Each named move below is a turn or a mirror, shown by a few rows before and after it. Which moves, in which order, take the first row of each later pair to the second? The first pair is answered.
Q138 (before => after):
[-9  0  0 -9 -1  2 10  3  3 -2 -5 -4  0  1  8  4  0  0 -1 -5 -4 -9] => [ -9   1   0  -8  -1   2  10   3   2  -2  -5  -4   0   2   9   4   0   0
   0  -4  -4 -10]
[ -4   6  -6  -8  -8  -2  11 -14  -3   5  -6  -3   1  -4   1   0  10  -6
  -2 -13   0 -11] => [ -5   8  -3  -6  -4  -6   9 -12 -10   4  -6  -3  -4   0   5  -4  11  -8
   2  -6  -3 -15]
[ -3  -8   6  -1  11 -10 -11   3   0 -12   8   3  -4   4  -6  -3   0   5
  -6   2  10  16] => [ -4  -8   6  -1  11  -9 -11   4   0 -12   8   3  -4   4  -5  -2   1   5
  -7   2  10  15]
[ -2   9   7   1  22   2   2  16  17   4 -12  -3   9 -21 -22  -4 -10   6
 -12 -16  11  10] => [ -5  17  17  10  32  -6  -5  25  -7   2 -12  -1  -6  -6  -8 -16  -7   1
   0   7   0  -6]
Q806 (before => after):
[ -5  11  -9   4  -3  11   4  -4   6   4  -9  -5   4  -5 -11  10  -1   8
  -1 -12  -3   2] => [ -5  11  -9   4  -3  11   4  -4   7   4  -9  -5   4  -6 -11  10  -1   8
  -2 -12  -2   3]
[  3  -5 -16  -2  -5 -12  -5  -9   5  -4   0  13  -2  -1   9  14  -5  -2
  -6  -5  10   5] => [  1   1 -17   3  -7 -11   0 -12  -3   0  -5   9  -7   0  14  13  -1  -6
   0   2   2  -6]
[  4   0  12   4  13 -18 -13  21   2  -8   9   4 -14  -3   6  -1  -3   2
  19   8  -9   0] => [  5   0  12   5  13 -17 -13  21   1  -7   9   4 -14  -3   5  -1  -3   2
  20   8  -9   0]
[ -3  -5   2  -9   6  -1  -7  -2   5   3   6  -1   4 -10  -3   2  -1   3
   1  -6   3   9] => [-4  4  1 -2  5  1 -1 -8 -4 10 -2 -6 -1 -7  2  1  5 -3  8  2 -8 -5]
Q459 (before => after):
[-16  19   7  17   5   2   2   8  -2   5   5 -13  -3  -2  -7  -8  10  -5
  -2   8 -26 -12] => [ -5   0  -6   5 -14   7   3  -8  20   1  15  -5  16  -7 -16   6   7  -2
 -15 -18 -10   8]
[ 6 -5  2  1 -2 -2 -2  1  6 -4  3  1  0  3 -1  4  0  1 -4 -7  3  6] => [ 4  0  6  5  3 -5 -3  5 -4 -3  1  0 -7  7  3 -1  2 -1  1  2 -2 -3]
[ 10  -4  -3   4   3  12  14 -15  13   3  -3  -6  10  -8 -13   7  -4  -1
 -15  -7  -2   1] => [ 14  -3   0  12   1   5   9 -18 -10   1  -1   0   1  11   4   3   1  -8
  -4  10 -11 -13]
Pairs:
Each pair is two moves apart.
[  1   3  -2  -2 -13  13  15 -15   7   6   1  10   4   3  -3  12   6  -2
  -2  -1  -4  -8] => [ 3 -7  5 -8 -5  6  1 -2 11 -5 13 18  6  5 -6  7 -2  6 -8 -4 10  7]
Q138 Q806
[ 3 -4  1 -5  5 -2 -7  7  5 -9  8  7 -3  2  2 -4 -3  5 -3 -4  7 10] => [  1   5   1   3   5  -2  -2   3  -7  -2   1   2 -11   7  10  -5   3  -2
   6   8  -5  -7]
Q138 Q806
[ -4  -6   4   1  -8   4   2  -8   9   5 -15   1   2  -2  -5  -4  10  -3
  -6  -7   6  -5] => [ -8  -2   7   3  -3   4   2  -4   7   7 -18  -2  -1  -3  -4  -7  10  -2
  -4  -3   4  -9]
Q459 Q459
[-5  7  0  1  6  4  2  1  2  5 -4 -8 -4 -9 -5  5  2  1  2  5 -2 -4] => [ 5 -5 -4 -1 -5  0 -5 -8 -3 -2  8  6  0  4  4 10  2 -2  1  3  3  0]
Q806 Q459
[ -5   3  10   0  10  -4 -11  10  -5  -6   8  -1  -3   0  -2  -6  -4   2
   0   2   5   3] => [ -2  -2   3  -4   2   2  -6   1   6  -4   8  -2   6  -8  -8   2  -4   4
  -5 -10   9   9]
Q806 Q459
[-11   4  -7   3   5  11   9   1  10   6 -12 -18   7 -18 -16   0  -4   4
  -4  -6  -1   1] => [  9 -15 -15   0 -18   5  -3 -18  -3  -5   6   5  12   9   4   8   0  -3
  -4  -7   4   3]
Q459 Q806
[ -8   3  14  -7  20   3  -9  21   0  -1  10  -1  -3  -2 -15  -3  -6  -1
   7   7   2   1] => [ -1   0  12  -4  12   0 -13  13 -13  -4  15   7  -6  12  -3  -3  -1  -8
  13  14  -2  -6]
Q459 Q459
[ -6  -1  13  -3  12  -9 -10  17   7  -6  -1   1  -7  -1   3 -11  -1   5
   2   6   1   2] => [  2  -8  10  -5   3 -11 -14   9   3 -11   6  10  -4   8   9  -7   0   3
   1   4   4   4]
Q459 Q138
[  6   7   3   7  10  -3  -3   9 -10  -7  -2   3 -16   5   7 -13  -5  -1
   2   4  -4  -7] => [  9  -3   1   0   7  -2  -8   9   3 -12   6   9  -7   1  -1  -9 -10   5
  -7  -9   8   8]
Q806 Q459
[  5  -5   2 -17 -13   4  -6   5   3   0   8   7   5   3   2  -1   5   6
  -1  -7  -3  11] => [ -5   9   3 -12  -5  10   5   8   5   9  -5  -7   0  -8  -4  -3   7   6
   3  -3 -13   1]
Q806 Q459
[ -1  17   7   8 -13  -3  -6  -2  -6  -7  -2   9   1   6   7   8   2  -3
   4   3   2   8] => [-6 23  9  9 -7 -2 -4  3 -5 -3 -7  4 -1  2  4  6  1 -3  5  5 -1  6]
Q138 Q459
[  3  -9   5  -6  14 -10  -6  13 -11  -3   9   6  -2   1 -11 -19  -1   2
  -1  -2   9   5] => [  1   3  -1   3   8  -5   8   1 -20   8  -4  -4  -8   1  -5 -16   8  -7
   7   6  -8 -15]
Q138 Q806
[ 1  0  5  7 15 -1 -8 15  1 -8  3  8 -6  1  6 -9 -2  2 -5 -3  9 -1] => [ 4 -3  3  7 11 -2 -9 12 -2 -9  6 12 -5  6 10 -7 -1  0 -4 -2  8 -2]
Q459 Q459
[  6 -16 -10  -5 -18   3  -2 -11   7  -3   9   5  13   3   1  13  -2  -3
  -5 -15  -1   8] => [ -3 -12   9  -5   7  -7 -16  17   3 -11  14   6   3   2  -3  -4 -10   5
  -4  -4   4  14]
Q459 Q806
[ -5   2  10 -11  -3  -9 -19  -2  -5  -9   9  15 -12  13  15  -2   1  -2
   3  -5  11   2] => [-18  13  13 -11  11  -1  -9  10  11   0  -4  -3 -11 -11  -3  -5  -3   6
   0 -12   9   5]
Q806 Q459
[  4  -8 -13  -1 -17   4  11 -10   7  -2   2   2   5 -10  -3  10   5  -7
  -1 -13   3   4] => [ -6   2  -6   1  -3   6  14   4  12   2  -6  -9   0 -21 -12   3   3  -3
   0 -10   0   3]
Q459 Q459
[  2  11 -16  -5  -4  12  12  -4  -1  14  -5  -7  11 -11   4  -6  -2   3
  -5  -8   1   1] => [  9   0 -14 -10  -7   6   0  -3  -2   4   7   5  14  -2   7  -5  -6   5
  -9 -11  11  11]
Q459 Q806
[-6  6 13 -1  8  4  7  8  2  3 -2 -6 -7 -6 -3  0 -1  4  0 -3 -1  5] => [  4  -1   4   0  -9   4   8 -10  -5   3   2   2  -4   6   8   8   5  -4
   2  -3  -4   0]
Q459 Q806
[ -3  14   8  -8  -5   1 -13  12  -7   0  -4  15  -7   5  13  -8  -6  -4
  -5   6  12  10] => [ -6  16   6 -11  -5   7  -7  13   6   4  -9   9  -2  -8   2  -4  -8   0
  -9  -5  15  16]
Q806 Q459
[-11  -7   7   6   9  -2   1   7  -3   5  -7  -4  -3  -2   4  -3  -1   5
   2   3  -9  -5] => [ -6  -9  -1   5  -3   2   6  -6  -1   8  -8  -3   2  -1   6   5   2   1
   1  -3 -11  -7]
Q459 Q806
[-12  14   3   3  10   7   4   8   9   3 -14 -14  -1 -15 -16  -3   0   4
   0  -7  -5   4] => [ -7  16   6  11   7   1   0   4 -13   2 -12  -8 -11   3   1  -7   6  -4
  11  10 -14 -10]
Q459 Q459
[-12  13   6   3  12  -1   4  11   0   6 -10 -10  -7  -7  -2  -7  -2   3
   1   5  -3  -4] => [  7  -6  -8  -2 -16  -1   1 -16   0  -1   3   8   6   9   9   7   2  -4
  -3  -6   3   2]
Q138 Q459
[ -5  -3   9  -1  15   0  -9  21   7  -3  -1   3  -4  -6 -17 -10 -10   7
  -5  -2   8  12] => [  6  -9  -9  -3 -10   8   2  -5  17   3  -3   4  10  -8 -16   6  -5   2
  -9 -16   6  12]
Q806 Q459
[ -1  -9 -12  -6  -9   2   0 -11   2   7   3   2   7  -2  -8   3  -3   2
   5 -10   4   4] => [ -2  -5 -12  -4  -8   3   2 -11   3  10   0  -2   5  -5  -9   4  -2   1
   6  -9   1   1]
Q459 Q138
[  3   7  -7   2  -6   0   4  -6 -15   0  -5  -4  -1  12   4  -4  -2 -12
   2  11  -5  -3] => [  7  -1 -12  -2 -14   2   4 -13  -6  -2  -2   0   7   8   0   2  -3 -10
  -4   0   2   6]
Q459 Q459
[ 10  -9  -1 -11 -15  -4  -3  -5  -3  -4   5   9   4  19  10   3   6  -9
  -7  -4   5  15] => [ -5   4   3 -12   1   4   8   9  15   5  -9 -10   4  -7 -10   0   1  -1
 -11 -12   4  19]
Q459 Q138
[  4  11  -4   0  -5   3  13   2  -2   2 -16  -6   2  -2  -3   1  -1  -2
   1  -3  -9 -13] => [ 13   1  -1  -2 -11  -5   0   0 -12  -8  -2   9   0  15   7  -1  -2  -3
   0   0  -3  -9]
Q806 Q459
[ -9   1   4   3  18 -15 -16  27 -22  -4  -3  -7 -15   0   6 -12  -9   0
   1  29  -9   1] => [ -8  11 -18   6  -2   4  13  -2  -8  16 -25 -24  -5 -17  -1   6   2  -8
   1  14 -24 -13]
Q138 Q806
[ 18 -13 -14  -6 -25  -6  -4  -9   0 -12   6   9  16   3  15   8   2   3
   2   0  -8  10] => [  1   2  -9  -8  -6   3   8   8  20  -1 -11 -13  16 -27  -9   4  -2  12
  -1  -8 -10  12]
Q459 Q138
[  4   1   4  -1   0  14 -15   4  10  -8   2   8   7 -14  -2 -15   1  -5
  -2  -1   6  11] => [ 10  -3   1  -1  -8  14 -16  -4   7  -9   5  12   8  -7   4 -11   4  -8
  -1  -2   5  10]
Q459 Q138
[ 13 -10  -5   3  -8   0  -5  -5  -8  -9   7   8   9  13   6   4   5 -12
   3  -5   8   2] => [ -5  11   6   7  16   3   3  17  -4   1  -9 -12  -1  -6  -7  -7   2  -8
   7   3  -1  -5]
Q806 Q459
[-2  5  1  2 10  0 -7 17  8 -1  2  3 -6 -7 -5  0 -4  0  1  3  7 11] => [ 6  4 -7  8 -5  1 -3  0 -6  2  2  8 -9  7  9  6  4 -9  8 10 -3 -3]
Q459 Q806
[ -9  -3  -5 -12  -2  -2  13 -11  20  -2  10  10   7   3   8 -10 -11  23
  -5 -11   6  -6] => [-17   5   1  -9   9  -2  15  -1  19   2   4   3   1  -2   5 -17 -12  25
  -3  -5   3 -10]
Q459 Q459
[-9  5  5  4 14 -1 -4  3  0 -3 -6 -3 -3 -2 -2 -4 -3  1 -5  1 -2 -3] => [-4  2  3  5  8 -3 -6 -2 -8 -5 -2  3 -4  8  7 -2  0 -3 -3  5 -3 -7]
Q459 Q459
[  6   3   0  -1   3   4   2   4   1   1   6   5   2  -6  -4  -1 -11   5
  -1 -10   8   7] => [ 5  9 -5  3 -1  8 11 -4 -1  7 -1  0  0 -7 -2  2 -6  0  3 -8  0 -3]
Q806 Q138
